In the data rows, the value 50 means zero.
Every row has a hidden score. In each pair, how much higher is the second row's than the first's? 10 means about the same, 20 much higher and 0 much lower. The score is a weighted sum of the row's numbers plus the product of two more (or one squared), each taken from its middle value.
[45 54 60 61 63 74 56 45 46 51]
[54 58 42 54 45 54 40 48 39 57]: 10
[56 45 33 46 29 46 39 41 31 77]
[48 74 44 57 96 53 16 65 66 12]: 10
[49 62 40 57 38 50 36 38 26 73]
[49 46 56 40 40 35 60 49 51 48]: 7
[39 61 75 70 89 96 67 46 46 43]
[57 47 34 54 52 39 34 76 67 41]: 7
[57 48 32 50 54 37 33 74 59 42]
[46 54 49 58 69 71 44 49 57 49]: 12
[58 10 40 35 33 39 61 65 91 51]
[50 78 40 61 61 46 24 60 30 42]: 9
[54 19 41 43 37 39 52 62 80 50]
[50 54 37 52 32 50 33 39 30 75]: 8
[62 0 39 28 31 28 71 72 99 46]
[51 54 42 53 40 53 40 53 40 60]: 14
[51 39 43 49 38 48 53 59 55 57]
[56 49 40 54 40 50 43 52 44 61]: 11
[58 44 34 42 30 44 37 51 47 69]
[37 60 66 64 89 87 55 46 51 41]: 14
[51 48 44 56 50 52 39 40 39 59]
[48 60 71 33 44 34 69 36 49 33]: 7
[49 63 45 54 49 54 39 45 29 58]
[44 70 43 65 43 52 38 37 23 73]: 8
[46 54 62 61 68 80 66 46 46 54]
[52 42 45 42 38 42 54 55 59 53]: 9
[58 11 28 40 38 43 47 69 90 59]
[49 55 45 51 61 56 28 49 50 44]: 13
[48 63 48 58 59 55 34 43 37 49]
[62 35 29 29 14 41 50 66 47 72]: 16
[51 45 47 53 43 45 56 58 64 50]
[54 33 42 46 42 45 53 66 67 52]: 10
[50 55 38 53 32 52 37 37 28 73]
[51 60 42 62 44 51 40 49 39 57]: 8
[54 31 38 51 44 49 42 56 57 58]
[60 34 44 35 47 24 53 77 78 28]: 8
[57 47 44 60 56 52 40 37 38 60]
[51 51 49 58 53 60 49 47 47 59]: 8
[45 47 45 52 71 55 34 53 67 35]
[41 66 63 67 84 81 51 42 41 43]: 6
[58 45 36 47 28 48 40 52 42 68]
[49 52 41 55 41 49 34 41 40 66]: 11
[41 61 66 66 77 85 61 43 44 49]
[53 53 37 49 28 47 35 41 31 72]: 9
[46 70 42 57 39 52 45 41 29 74]
[52 42 58 38 42 36 65 50 53 42]: 7
[51 48 60 36 39 37 62 43 55 44]
[54 29 33 50 42 51 43 62 80 59]: 13
[42 50 82 51 79 76 84 45 56 37]
[54 43 46 46 39 46 54 53 56 53]: 10
[46 99 99 28 70 12 78 27 35 0]
[49 58 45 57 49 53 36 49 38 54]: 8
[51 46 40 54 38 51 40 50 38 63]
[55 18 44 34 39 38 60 63 81 51]: 8
[63 0 27 36 33 37 63 84 99 56]
[40 60 74 72 93 94 68 44 48 42]: 19
[50 56 43 56 50 54 42 53 47 55]
[47 35 49 44 36 41 72 71 77 44]: 7
[48 59 45 58 62 56 35 49 43 49]
[50 58 59 63 67 81 57 46 44 57]: 7
[55 49 34 47 29 48 32 37 27 76]
[54 69 41 56 71 44 20 65 49 31]: 7
[47 59 45 55 53 53 40 49 32 57]
[50 49 48 58 64 53 33 30 33 53]: 12
[48 55 48 56 61 53 31 30 38 50]
[50 59 43 58 46 53 43 49 29 59]: 6
[41 68 69 72 84 92 63 39 40 47]
[45 63 41 62 38 52 34 39 29 74]: 7
[50 54 47 58 58 51 34 29 33 54]
[54 21 41 41 39 35 59 62 80 53]: 5
[53 27 35 48 36 44 46 62 70 60]
[55 27 35 49 32 46 49 59 56 65]: 9
[48 52 61 36 41 33 62 44 53 38]
[48 50 45 59 55 53 38 38 36 56]: 13
[52 46 43 55 50 51 36 40 35 59]
[42 57 93 45 72 63 95 36 58 25]: 6
[56 8 42 35 35 34 62 66 91 46]
[39 85 58 70 60 72 45 32 27 65]: 8
[58 16 40 39 35 40 61 64 82 51]
[55 44 34 44 26 46 40 53 42 73]: 12
[59 48 35 50 54 37 33 74 66 41]
[55 30 41 44 50 43 52 58 67 55]: 9
[55 53 36 52 26 46 38 45 30 77]
[56 12 50 33 40 31 72 61 96 39]: 10
[39 58 75 68 93 94 68 40 49 42]
[45 45 49 49 82 57 31 56 78 29]: 18
[46 58 43 71 36 51 40 43 31 70]
[49 53 68 35 45 32 71 38 52 37]: 13
[50 49 40 57 40 50 38 45 41 61]
[51 59 62 39 43 37 67 42 51 41]: 9
[44 46 46 46 55 53 38 46 53 49]
[42 59 92 51 77 68 92 36 58 25]: 7
[49 42 39 52 35 46 52 59 51 60]
[44 61 58 68 72 73 47 45 42 49]: 13
[53 87 45 63 62 45 29 56 18 42]
[53 56 42 60 40 52 43 49 37 65]: 6
[48 53 42 56 45 51 37 48 36 61]
[53 56 42 55 34 52 40 51 31 67]: 11
[52 43 44 51 38 46 56 63 60 55]
[41 52 80 61 88 87 74 47 58 37]: 12
[61 33 28 30 15 43 46 68 47 72]
[54 46 46 46 41 44 69 52 56 55]: 1
[53 21 32 45 45 50 42 66 80 61]
[50 54 42 58 51 52 34 44 44 60]: 11
[50 36 36 60 31 50 61 81 73 60]
[50 55 39 54 31 49 35 41 29 71]: 14
[50 58 43 59 33 51 39 41 28 73]
[32 99 69 80 73 83 50 23 24 62]: 11
[49 61 46 58 53 53 40 44 34 53]
[52 68 73 31 61 19 62 48 56 5]: 8
[45 49 46 50 70 54 35 55 58 40]
[48 52 64 35 41 32 69 44 61 36]: 6
[52 53 45 61 50 52 40 37 35 59]
[45 61 68 71 79 86 61 41 41 51]: 9
[51 56 36 52 33 49 34 39 29 75]
[35 77 99 49 91 73 97 25 42 16]: 11
[60 19 48 27 50 16 68 82 99 15]
[49 52 43 59 51 52 39 49 48 57]: 11
[53 20 49 40 39 34 67 58 83 44]
[50 45 43 52 41 46 48 55 47 57]: 7
[56 55 34 49 29 52 40 43 31 75]
[46 72 42 62 36 52 36 35 28 73]: 7
[47 42 38 57 35 49 48 61 57 60]
[59 46 33 47 24 45 37 56 42 72]: 13
[52 55 37 52 33 50 37 41 29 72]
[53 52 40 52 44 54 40 44 38 62]: 10
[46 48 67 29 43 29 72 44 55 31]
[56 51 34 49 30 52 32 37 29 77]: 12
[50 40 51 41 37 40 57 49 53 49]
[47 56 46 58 65 57 32 44 46 48]: 14
[52 41 35 38 30 44 40 57 46 67]
[53 40 44 48 46 51 48 56 57 55]: 7
[39 66 77 72 91 96 65 40 39 41]
[51 34 38 50 50 52 40 59 69 54]: 10
[44 50 42 51 46 53 34 54 53 57]
[50 50 42 60 43 48 36 43 35 64]: 11
[48 44 61 37 41 33 68 48 62 36]
[54 26 32 42 46 48 41 64 81 55]: 12
[51 81 76 31 56 19 63 47 37 8]
[55 43 46 47 33 43 54 53 57 53]: 9
[50 41 44 49 33 42 59 65 64 53]
[56 26 37 45 37 43 52 61 70 58]: 12
[37 73 76 76 90 97 65 40 30 45]
[54 42 42 47 37 46 45 55 59 59]: 6
[50 52 86 23 48 20 87 29 61 15]
[46 58 47 60 63 53 31 38 43 54]: 14
[52 17 34 45 44 47 47 67 87 51]
[52 47 40 52 46 52 38 58 50 54]: 4
[50 45 50 43 35 39 56 51 52 52]
[53 56 35 50 32 49 44 44 31 78]: 15
[54 49 46 56 56 53 34 34 37 47]
[38 84 60 71 64 76 48 25 26 65]: 7
[55 42 40 51 29 47 50 64 64 60]
[49 51 77 28 44 27 79 37 59 27]: 12
[51 49 66 33 44 32 83 41 54 36]
[49 46 73 27 45 25 79 40 66 25]: 11
[52 56 39 50 59 41 31 71 61 34]
[58 17 49 35 37 33 69 63 85 45]: 9
[53 36 51 39 39 40 56 57 64 46]
[57 31 34 48 30 47 43 63 50 69]: 12
[51 56 36 50 32 48 32 40 28 75]
[56 34 61 29 30 26 70 47 66 42]: 4
[49 58 46 58 47 50 39 43 36 58]
[55 53 35 48 31 45 32 40 29 74]: 13
[48 43 44 53 38 49 52 58 57 56]
[55 45 45 40 59 29 44 72 73 25]: 12
[60 43 34 44 23 49 42 57 48 71]
[53 18 50 30 36 30 71 59 79 44]: 11
[41 65 72 73 88 94 69 40 41 45]
[47 62 45 58 52 55 36 46 37 53]: 7
[49 53 44 58 57 53 39 52 44 53]
[51 48 43 51 52 53 39 49 51 52]: 11
[55 18 36 44 44 45 48 64 84 57]
[50 33 36 52 28 49 63 83 72 62]: 6
[54 32 35 50 48 51 41 63 73 55]
[63 19 41 34 48 22 55 84 91 28]: 8
[51 38 43 54 40 47 49 52 54 58]
[51 25 37 44 46 48 49 61 83 51]: 14
[41 70 96 23 51 22 85 21 50 10]
[64 64 29 52 43 39 18 54 26 61]: 18
[51 50 44 55 52 51 39 46 36 58]
[40 62 70 71 85 94 62 41 43 49]: 10
[51 64 39 54 31 51 36 44 30 73]
[49 57 40 57 43 51 39 50 35 59]: 9
[48 55 43 55 46 52 43 53 31 59]
[56 46 37 46 30 46 38 52 43 67]: 8
[36 75 79 75 98 99 66 36 28 42]
[57 69 32 53 52 40 19 55 27 57]: 15
[55 23 51 25 39 34 66 62 79 43]
[36 70 99 47 87 73 98 26 46 19]: 15
[49 52 69 37 42 32 66 43 54 33]
[59 41 34 41 23 51 44 56 43 70]: 13
[33 89 76 79 84 99 60 24 24 59]
[45 51 83 43 66 58 86 37 55 32]: 7
[47 52 52 58 59 67 52 48 46 53]
[39 74 79 74 99 99 64 37 30 42]: 12
[51 71 40 56 73 46 24 65 49 30]
[49 57 76 24 42 28 72 35 52 27]: 9
[55 15 54 31 36 31 70 56 84 40]
[56 32 46 42 37 38 56 56 68 51]: 8
[46 51 44 52 60 56 37 51 55 47]
[51 34 55 37 39 36 61 51 70 42]: 8
